One turn moves each row of this set onto another row. After a few examples, where does it send each row asked below?
Z772: -6	9	-1	-7	15	4	-2	4	14	10	-5	19	-18	13	8	4	10	5	0	5	17	8	-1	-2	8	2	4	-12	-11
Z244: -1	-10	-12	-5	3	5	-3	-3	5	12	-4	-4	-20	9	6	19	-5	5	-2	-7	-5	11	-10	14	15	-2	5	7	12
Z228: -1	10	-2	1	-4	-2	-10	6	-9	14	-14	11	-7	14	-2	16	-7	11	19	13	-20	9	-8	3	10	-2	1	-6	7
Z349: -5	5	0	-8	-2	7	14	14	10	28	-19	5	-6	1	9	8	-10	12	9	6	-16	8	-8	6	-7	-7	0	-3	-11
Z732: 5	7	-5	4	11	4	-8	-1	-2	11	-10	2	-13	7	8	3	-22	-1	10	1	-13	14	-15	5	11	15	2	-13	6
Z942: -14	10	-15	3	-7	16	15	-3	20	23	0	1	-16	1	2	2	2	5	8	2	-7	8	-6	-7	4	7	11	-6	-6
Z763: -15	2	6	-5	8	-12	5	12	5	25	-11	16	-7	-6	-4	10	-9	1	-7	3	2	9	-17	-3	-3	9	8	6	-11
Z680: -13	-6	-3	-3	-5	2	-5	17	-7	-4	-14	2	-16	15	-2	11	8	2	-6	11	6	12	-5	11	1	13	13	2	-7
Z983: 6	1	-1	-5	2	-6	-8	8	-5	8	7	-4	12	8	-2	5	-3	9	11	4	3	-13	7	10	-9	1	1	-3	3
Z471: 6	1	2	5	-4	2	-6	1	20	2	-3	5	-1	-3	-14	-7	-12	12	-8	-1	-8	-5	-9	-3	-2	11	9	-9	8
Z695: 3	-8	0	6	-5	-8	-3	-7	-3	18	-4	10	-3	-2	-6	9	5	-5	5	7	-8	-15	-13	-1	8	-9	13	-15	-10
Z267: -1	6	-7	11	-5	6	-10	7	7	8	0	6	-9	14	-9	15	-4	5	4	10	-2	-14	-14	18	-10	1	15	8	-10
Z795: -12	-4	5	1	8	15	1	-7	3	14	0	-4	-15	4	1	11	-3	-4	9	8	-12	4	6	-8	4	12	-11	-14	2
Z729: -2	-9	-5	4	0	-4	3	5	-7	-2	-6	10	-24	-1	4	0	-17	0	-2	-2	-15	-1	-9	0	0	5	26	2	-7
Z286: -10	-2	-5	3	6	1	-12	4	6	1	-12	7	-19	14	-16	4	7	15	-6	9	14	5	1	13	11	3	12	-1	-1
Z561: -4	10	0	5	-11	-4	-1	12	4	15	-12	-1	7	1	-3	12	0	17	1	-4	-7	14	3	-6	-3	-6	-5	-16	1
Z237: -6	-5	-4	-14	7	4	3	6	11	-4	8	7	6	-4	3	9	-13	-1	17	0	4	-4	-3	1	-5	16	-1	0	-1
Z890: -4	-4	0	-1	5	8	-7	16	9	-4	-14	6	-9	-7	10	3	-3	-17	-2	-8	1	6	4	-9	-1	0	11	7	-2
Z192: -12	-1	3	3	5	7	13	15	10	14	1	9	-8	9	3	-8	13	18	1	5	-1	-1	-2	9	-5	-10	4	11	11
Z508: 5	-3	-4	4	21	7	-4	9	12	1	-7	5	-7	-1	11	0	2	14	19	-3	3	-3	-15	-14	5	0	1	5	-2
Z866: -14	-11	-9	1	6	3	0	5	15	16	8	7	-17	1	-2	-9	3	14	-4	1	-2	-1	-11	7	-13	13	-3	0	-9
Z740: 6	-4	-5	0	21	8	2	8	10	-4	0	3	-5	2	8	6	1	10	25	-5	2	-2	-7	-8	1	9	-2	0	3
Z980: -8	6	-16	10	7	5	-1	3	10	13	-8	-2	-4	10	-10	0	3	18	-11	-7	-17	6	5	2	5	-11	3	5	2
Z154: -9	6	0	12	-2	10	10	-9	9	11	-4	5	4	-6	-8	6	-21	3	0	-1	1	16	-1	3	5	12	4	-3	-1
Z647: 10	0	7	1	-4	-17	9	8	3	17	-18	4	-9	-6	1	0	-1	15	-5	-2	6	7	-9	8	0	2	14	4	9
Z813: -3	-8	-4	1	4	9	-5	15	0	-4	-14	11	-12	-3	6	2	-11	-15	2	-9	-8	6	-1	-7	1	-2	19	5	2
Z360: 7	2	11	2	16	-3	4	-12	-4	7	-11	14	-1	6	6	-6	10	11	4	12	0	-3	-6	-2	2	2	-5	-1	-13
Z718: -3	-11	-11	14	5	-5	8	7	-2	18	-7	-4	-4	-3	2	0	-12	20	2	0	-12	13	-6	14	11	10	5	6	-5
Z80: 0	4	-6	6	3	6	-9	8	1	9	4	3	-3	18	-12	18	-3	4	8	9	-2	-15	-4	18	-14	3	7	1	-7
Z75: -8	13	4	9	-5	1	-1	21	10	11	9	15	7	5	-2	2	-4	5	2	4	-8	1	-4	-18	2	4	12	-4	3
Z625: 8	0	7	-7	17	3	5	-14	2	10	-13	17	-8	9	7	-1	12	9	-1	10	6	4	-5	-1	8	3	-1	-6	-12
Z67: -3	-2	6	-2	7	-6	9	6	-7	10	-11	8	-11	4	6	5	-2	4	1	9	-16	-14	-15	-11	4	-17	16	-11	-5
Z423: 0	-5	2	6	-9	-8	-4	-11	3	14	-2	9	-1	-3	-8	11	11	-2	1	10	-1	-15	-6	2	9	-5	9	-4	-11
Z405: -2	1	-5	-9	2	8	-6	-5	-2	34	-1	4	-20	11	6	19	-1	3	8	3	-3	8	-2	-5	7	-8	1	6	-4
Z693: -14	0	0	1	-5	3	-2	19	-3	-10	-15	-1	-11	8	3	9	4	0	-3	11	1	9	-10	11	-9	17	9	4	-6
Z652: -1	-1	1	7	-5	4	0	2	-2	3	2	2	-12	13	2	15	3	4	1	0	-20	7	18	11	5	3	-6	-6	11

Z360 turns into -> Z423
Z405 turns into -> Z228
Z647 turns into -> Z471
And these:
Z349 turns into -> Z561
Z237 turns into -> Z772
Z80 turns into -> Z680

